[ 47.2  -6.7   2.1 -23.3 -42.8 -31.3 -29.7  -1.6  80.3 -26.8   2.7 -23.9
 -10.8   5.0   1.5  63.5  16.9  42.6  58.3  47.3  23.7 -34.8 -58.7 -62.2
  61.1  38.1 -41.3  -2.8 -56.3 -72.2 -39.9  16.6 -79.1  47.7 -57.9  -7.3]  J887
[-76.8  -4.4  50.0  28.0  71.8 -63.7 -81.5 -62.0 -47.0 -72.2  26.2  38.3
  32.7   3.8  81.0 -27.3   6.6 -48.1  10.2  15.9 -75.8  15.7 -64.3  59.1
 -36.7  -2.6  70.8 -33.4 -11.8  -3.2  70.4  74.4   2.6   3.3  63.7  43.9]  J522
[-48.0 -27.8 -45.3  24.8  75.4  56.9  53.9 -79.3  43.0  65.7  -2.2  72.3
  26.0  70.8 -79.0 -31.0   4.0 -70.6 -76.8  -2.7 -29.7  45.0 -44.1  50.8
   4.2  28.1  65.6 -24.7 -40.0  48.9  78.4  18.8 -81.4 -17.2  71.8 -21.4]  J455
[ 63.3  67.6 -21.1  59.1   2.3 -54.5  24.3  17.1 -78.4  48.1 -39.4 -30.4
 -16.1  66.7  36.7 -36.2   9.8  36.2 -21.0 -50.7   7.8 -54.2  68.6 -44.7
  63.7  61.3 -32.0  -1.4  -2.8 -68.3   1.4 -18.5   0.6  73.6 -27.8  46.4]  J273
[ 61.2 -17.8  76.8  43.1   4.2  33.8  46.2 -68.4  54.4  34.4 -73.6  48.6
 -36.3 -80.5 -66.8   3.6 -82.6   5.1 -53.5 -81.7   1.3 -20.5 -78.2 -10.3
   4.6  74.3  62.1  34.3  10.7  -7.3 -49.0   0.0  57.5 -18.4 -24.0 -37.7]  J882
[-67.4  51.1 -30.7  20.4 -33.7 -30.9  63.8   5.8 -48.4  63.0 -17.9   1.4
 -45.9  63.9  61.2  18.4 -57.3  73.7  64.8 -23.1 -29.1  58.5  27.5 -37.3
 -62.1  18.9  72.6 -24.7  -6.0  29.3 -51.0  66.4  82.8  23.7 -30.1  76.1]  J931
[ 24.5   5.9  56.0 -51.9  82.0  50.6  11.5  38.9 -12.4  72.7 -73.2 -14.0
 -13.7  82.6 -57.1 -60.4  35.9  24.2  -9.7 -19.7 -16.5  29.1  21.7   2.6
  60.5  71.0  11.5 -68.8 -72.6  -7.4  39.0  -3.2 -40.9  24.7  13.8 -57.6]  J742
[ -5.5 -46.8 -72.1 -52.9  43.8 -51.4   8.0 -71.6  36.7 -50.3 -59.9  41.3
 -70.4 -58.1  75.3 -76.2  25.3 -75.5  31.7 -68.3  42.1  72.4  59.0  25.1
 -37.4 -77.9 -33.9 -74.2 -31.9  30.9 -59.2  29.6 -60.0  14.4  61.5  23.6]  J365
[-15.1  71.3  -9.4 -60.4 -15.0  11.9 -78.7 -67.5  69.4 -22.6  36.8  21.0
  59.4  46.8  69.7 -12.4  50.8  74.5 -46.9  -1.2 -31.6 -27.0  77.5  25.3
 -45.8  56.2  -3.3  25.3  43.1 -63.0 -17.0  37.0  11.0 -59.7  46.2 -50.2]  J401
[-25.2 -75.0 -65.5   0.6 -80.1 -51.0 -51.8  28.5 -37.5  42.5 -43.3 -46.3
  28.1  48.2 -57.6 -11.4 -50.7  10.9   4.9 -13.9  29.9 -14.6 -79.1   3.9
 -67.6  -8.1  13.0  25.9  33.6  32.1 -59.7 -42.2  57.0 -67.5 -16.1  77.0]  J617
[  9.6 -30.9  54.1 -41.6  16.3  64.4 -80.6 -35.9 -28.0   3.2   3.3  18.7
   5.0  -2.2 -49.7 -53.5  53.8  67.6   4.8 -69.2 -39.7  72.5 -35.3  -2.5
  18.2  22.0  55.6 -60.7   4.7 -18.8  74.1  31.3  21.6  19.4 -68.8  82.0]  J59
miss J882: [-68.4  62.1  46.2 -53.5   1.3   5.1  76.8 -17.8 -80.5 -78.2  48.6  74.3
   3.6 -36.3 -18.4 -37.7 -49.0   0.0 -66.8  54.4  33.8 -20.5 -73.6  -7.3
 -81.7  43.1  34.4 -10.3   4.2  61.2   4.6  57.5 -24.0  10.7 -82.6] -> [34.3]
miss J455: [-44.1  26.0 -48.0 -31.0  70.8  53.9 -79.3   4.0  75.4 -24.7  18.8 -17.2
  28.1 -29.7  50.8 -40.0 -21.4  71.8  72.3  24.8 -27.8 -76.8 -45.3  43.0
  65.6  -2.7   4.2 -79.0  -2.2 -70.6  48.9  45.0  78.4  56.9 -81.4] -> [65.7]
miss J887: [-10.8 -29.7 -34.8 -79.1  80.3   2.7  -1.6 -23.9  58.3   2.1 -56.3 -58.7
 -23.3 -41.3 -42.8  -6.7  -2.8  16.9   5.0 -57.9  61.1  38.1  42.6  47.7
   1.5 -26.8  -7.3  16.6 -72.2 -31.3  63.5 -62.2  47.3  23.7 -39.9] -> [47.2]
miss J365: [ 23.6  25.1 -46.8  72.4  41.3 -75.5  31.7 -50.3  43.8 -59.2  14.4  -5.5
 -37.4  42.1  75.3 -58.1 -59.9 -72.1 -31.9 -70.4 -60.0 -51.4  29.6   8.0
  59.0 -74.2 -71.6 -68.3  61.5 -33.9 -52.9  25.3  36.7  30.9 -77.9] -> [-76.2]
miss J365: [-37.4 -70.4 -50.3 -51.4  30.9  25.3  42.1 -74.2 -59.2 -59.9  61.5  59.0
  72.4  43.8 -71.6 -68.3  75.3  -5.5 -72.1  14.4  41.3 -52.9 -33.9  31.7
 -75.5  23.6 -31.9   8.0 -58.1 -77.9 -46.8  36.7  25.1 -76.2  29.6] -> [-60.0]
miss J273: [ 73.6 -44.7   1.4 -54.5   9.8   0.6  68.6  59.1  -1.4 -16.1 -27.8  36.7
 -36.2  67.6   2.3 -30.4 -39.4  61.3  63.7  17.1  66.7 -50.7 -78.4 -21.0
 -68.3  24.3  63.3  46.4  48.1  36.2 -18.5 -32.0   7.8  -2.8 -54.2] -> [-21.1]

